grid = ((33.9, -18.6, -0.8, 0.5, -1.6, -43.1, -38.6, -26.5, -33.2, -47.2, -32.9, -19.2, 30.4, 55.5, 35.0, -0.1), (-42.9, -56.7, 46.6, 7.2, -44.0, -29.3, -22.3, 0.2, 48.5, -16.7, 30.5, 59.6, -45.0, 48.1, -42.7, -11.1), (13.1, -11.0, 0.5, 12.8, 19.2, 15.7, 67.6, -0.8, 6.4, -6.2, -6.2, 22.7, -42.8, 60.3, -21.1, -55.5), (11.3, 8.2, 18.1, 56.6, -33.4, -20.4, -16.2, -34.5, 44.5, 57.6, 48.5, -36.3, -42.5, -56.9, -14.0, -66.4), (-56.3, -6.6, -41.7, 56.2, -10.6, 58.8, -32.7, -34.8, 5.7, 25.2, -23.0, -49.3, -47.2, 8.2, 37.3, -20.4), (-20.1, -64.1, -38.9, -66.9, -22.4, 24.2, 5.5, -67.6, -66.0, 45.4, -42.1, 8.6, -27.6, -61.1, 16.6, -64.7), (23.9, 3.6, 61.5, -60.0, -64.7, -56.2, 24.7, 27.7, 49.4, -58.6, 10.2, 69.9, -21.8, 5.4, 18.4, -0.4), (-11.4, 53.7, 13.8, 48.5, -27.9, -2.0, -52.7, 48.1, 67.5, 32.8, 35.0, -6.2, -42.8, -55.1, -62.5, -46.6), (66.6, -29.7, 24.8, 34.4, 18.3, -17.6, -36.4, -45.5, 25.5, 4.4, -50.5, 19.5, 54.2, 21.5, -49.1, -57.7), (-10.5, 27.5, -15.9, -15.6, 28.6, -68.1, -25.7, -47.1, 44.0, -27.1, -51.2, 56.8, 59.8, -20.7, 44.1, 68.3), (37.0, -33.2, -28.5, 62.1, 18.3, -51.2, -61.4, 6.8, -44.8, -14.2, 29.4, 29.4, -27.9, -32.8, 37.8, 31.1), (55.7, 45.1, -13.6, -57.3, 67.3, -38.6, 32.8, 27.3, 31.4, 50.6, 48.9, 56.4, -14.7, 25.2, 27.5, -45.7), (-39.8, 57.7, 41.6, 12.8, 31.4, -1.8, 4.5, -55.9, -61.2, 61.1, -52.7, -54.9, -16.9, 11.4, -15.9, -35.8), (-57.9, -54.8, 26.8, 24.1, -24.3, 34.7, 26.6, -27.3, -64.6, -63.6, -6.8, 43.8, -21.8, 59.5, -12.9, -19.3))
grid[0, -16]: 33.9
grid[:, 2]: [-0.8, 46.6, 0.5, 18.1, -41.7, -38.9, 61.5, 13.8, 24.8, -15.9, -28.5, -13.6, 41.6, 26.8]
grid[-7, 5]: -2.0
grid[0, 14]: 35.0
grid[-11, -9]: -34.5
grid[-2, -6]: -52.7
grid[-4, -7]: -14.2
grid[:, 11]: [-19.2, 59.6, 22.7, -36.3, -49.3, 8.6, 69.9, -6.2, 19.5, 56.8, 29.4, 56.4, -54.9, 43.8]
grid[9, -7]: -27.1
grid[-7]: [-11.4, 53.7, 13.8, 48.5, -27.9, -2.0, -52.7, 48.1, 67.5, 32.8, 35.0, -6.2, -42.8, -55.1, -62.5, -46.6]
grid[-2, 1]: 57.7
grid[13, 6]: 26.6
grid[-8, -1]: -0.4
grid[-9, -2]: 16.6
grid[5, -4]: -27.6
grid[0, 5]: -43.1
grid[3, 4]: -33.4
grid[:, -6]: [-32.9, 30.5, -6.2, 48.5, -23.0, -42.1, 10.2, 35.0, -50.5, -51.2, 29.4, 48.9, -52.7, -6.8]
grid[5, 4]: -22.4
grid[:, 5]: [-43.1, -29.3, 15.7, -20.4, 58.8, 24.2, -56.2, -2.0, -17.6, -68.1, -51.2, -38.6, -1.8, 34.7]
grid[0]: [33.9, -18.6, -0.8, 0.5, -1.6, -43.1, -38.6, -26.5, -33.2, -47.2, -32.9, -19.2, 30.4, 55.5, 35.0, -0.1]
grid[:, -1]: [-0.1, -11.1, -55.5, -66.4, -20.4, -64.7, -0.4, -46.6, -57.7, 68.3, 31.1, -45.7, -35.8, -19.3]
grid[13, 3]: 24.1
grid[:, -8]: [-33.2, 48.5, 6.4, 44.5, 5.7, -66.0, 49.4, 67.5, 25.5, 44.0, -44.8, 31.4, -61.2, -64.6]
grid[-11, -15]: 8.2
grid[6, 2]: 61.5
grid[-10, 14]: 37.3
grid[-9, -5]: 8.6
grid[-6, 4]: 18.3
grid[8, 8]: 25.5
grid[10, 10]: 29.4
grid[-14, 15]: -0.1
grid[-12, -7]: -6.2

a =
2253,3791,3610,3654,3761,6156,4443,5509,2719,3836,1366,5784,2874,2065,3376,3634
6728,1994,3315,8176,7805,4048,7709,4556,6915,3669,8918,5717,9238,6621,4852,4674
Rows and columns are counted from 0.
(0, 0): 2253
(0, 7): 5509
(0, 1): 3791
(0, 10): 1366
(1, 4): 7805
(0, 11): 5784
(0, 2): 3610
(0, 14): 3376
(0, 15): 3634
(1, 8): 6915
(1, 12): 9238
(0, 13): 2065
(1, 9): 3669
